[[115 114 123 116 129 133 140 145 130 143 119]
 [136 137 154 140 109 128 113 113 121 136 136]
 [139 137 110 133 132 127 124 133 138 117 126]
 [119 131 114 127 125 136 139 125 114 149 114]
 [148 128 136 135 121 119 108 135 150 107 137]
 [129 111 126 106 127 111 132 155 155 111 125]
 [120 131 103 121 145 126 144 122 120 122 123]
 [137 122 129 112 110 110 128 153 148 122 116]
 [135 140 141 144 134 134 119 101 111 127 140]
 [140 132 123 135 111 133 119 144 140 140 117]
 [142 138 110 127 104 124 127 151 141 141 105]] => 142

[[134 124 133 132 121 134 133 129 126 131 124 128]
 [127 128 128 127 130 127 127 128 128 127 128 128]
 [122 123 124 124 136 125 129 127 128 129 134 123]
 [121 125 122 124 137 124 128 126 129 129 135 124]
 [126 122 127 128 131 128 132 127 127 131 131 125]
 [133 129 132 131 122 131 129 129 127 128 125 131]
 [136 131 135 134 117 133 129 129 127 128 120 133]
 [129 136 129 130 125 126 123 130 129 124 127 131]
 [120 126 122 122 141 123 128 127 129 128 136 123]
 [126 150 127 127 127 121 114 133 131 117 124 137]
 [131 121 130 130 125 132 134 127 127 132 127 126]
 [125 126 125 125 133 126 128 127 128 129 131 126]] => 125

[[137 138 117 123 135 128 106 139 134 140]
 [120 117 140 122 132 131 145 118 119 120]
 [132 139 126 139 121 119 123 131 135 135]
 [127 122 131 116 138 139 128 133 122 128]
 [127 126 132 124 131 134 129 134 125 131]
 [120 115 139 125 127 135 147 123 119 118]
 [134 135 125 123 135 133 114 142 130 140]] => 134

[[132 134 121 118 137 134 138 134 128 125 143 114]
 [105 108 124 136 108 111 141 136 130 129 133 132]
 [133 131 147 150 133 119 126 103 135 129 103 129]
 [131 130 120 121 128 127 138 129 132 128 136 101]
 [111 112 141 147 113 114 128 119 129 134 113 152]] => 111

[[137 104 134 122 134 108 122 133 121 114 137 141 110 122 144 134]
 [121 147 127 126 120 145 130 123 129 133 127 115 141 135 116 118]
 [112 151 118 130 113 149 142 115 123 134 124 110 141 127 113 110]
 [120 149 131 124 126 141 129 126 135 133 132 121 139 138 121 127]
 [139 110 140 122 140 112 108 142 133 122 135 136 117 137 130 136]
 [134 120 126 134 136 121 130 126 127 132 125 139 127 120 142 140]
 [110 151 111 123 109 146 138 109 119 132 117 107 140 121 122 109]
 [135  99 140 124 138 103 119 140 122 113 142 140 105 129 136 133]
 [141 105 137 121 136 107 114 142 132 115 134 141 110 128 140 139]
 [141 123 134 135 130 127 124 140 140 130 125 131 129 132 129 139]
 [136 123 119 135 129 128 131 123 124 134 115 133 132 117 133 129]] => 136

[[133 122 129 127 118 136 125 135 117 117 139 130 117]
 [129 124 124 126 122 132 129 132 128 128 125 127 132]
 [133 108 130 123 110 132 128 130 127 128 134 129 129]
 [135 120 122 133 139 129 142 135 141 134 125 143 139]
 [137 141 124 124 145 131 117 145 116 126 133 118 113]
 [121 139 135 138 134 122 132 116 128 117 134 138 121]
 [129 128 131 121 118 133 114 132 114 125 137 114 114]
 [124 140 126 124 130 128 117 131 117 124 127 114 115]
 [121 128 122 144 129 131 144 125 127 106 128 147 119]] => 121
---
[150 144 138 130 121 130 125] | 125
[143 140 138 156] | 156
[101 122 135 112  98] | 98
[116 144 130 105] | 105
[133 123 123 113 115 106 126] | 126
[125 133 101 153] | 153
[139 103 143 150 152] | 152
[111 147 100  99 144 126] | 126
---
[[132 114 116 119 119 106 119]
 [119 118 124 119 128 112 126]] => 128

[[103 130 126 130 135 124]
 [131 132 124 132 137 129]] => 132

[[117 129 144 139 142]
 [121 127 156 131 143]] => 156

[[148 140 124 146 129 141 128]
 [122 108 112 110 117  98 126]] => 117

[[121 139 123 122 124 114 103]
 [125 134 125 123 124 119 115]] => 124

[[141 131 113 141 122 130]
 [139 140 107 124 125 130]] => 124
---
array([[116, 119, 145, 119],
       [121, 158, 150, 158],
       [125, 117, 136, 117]]) gives 158

array([[135, 119, 135, 155, 122],
       [126, 112, 135, 138, 111],
       [128, 123, 146, 147, 110]]) gives 112

array([[131, 140, 156, 118],
       [135, 103, 135, 121],
       [140, 125, 147, 116]]) gives 103

array([[106, 133, 146, 135, 131, 112, 123],
       [103, 124, 136, 122, 130, 140, 118],
       [127, 115, 124, 152, 128, 139, 122]]) gives 124

array([[113, 119, 106, 100, 149, 130, 155],
       [146, 155, 126, 107, 153, 131, 118],
       [152, 133, 122, 134, 108, 115, 144]]) gives 155

array([[126, 127, 128, 127, 129, 127, 129],
       [124, 108, 116, 127, 104, 137, 122],
       [120, 140, 128, 127, 129, 124, 130]]) gives 108
---
[[128 106 141 112 127]
 [141 127 141 104 151]
 [130 117 128 127 127]] Out: 128

[[132 141 111 135]
 [133 123 132 135]
 [104 141 111 136]] Out: 111

[[146 143 151 119 142]
 [137 135 151 108 133]
 [144 129 135 149 144]] Out: 135

[[107 112 122 116 135]
 [129 122 120 151 135]
 [155 130 119 102 111]] Out: 119

[[139 134 137 106 130]
 [121 137 111 140 128]
 [124 133 107 136 124]] Out: 107

[[125 153 121 107 136]
 [129 135 151 117 113]
 [123 130 138 146 141]] Out: 138
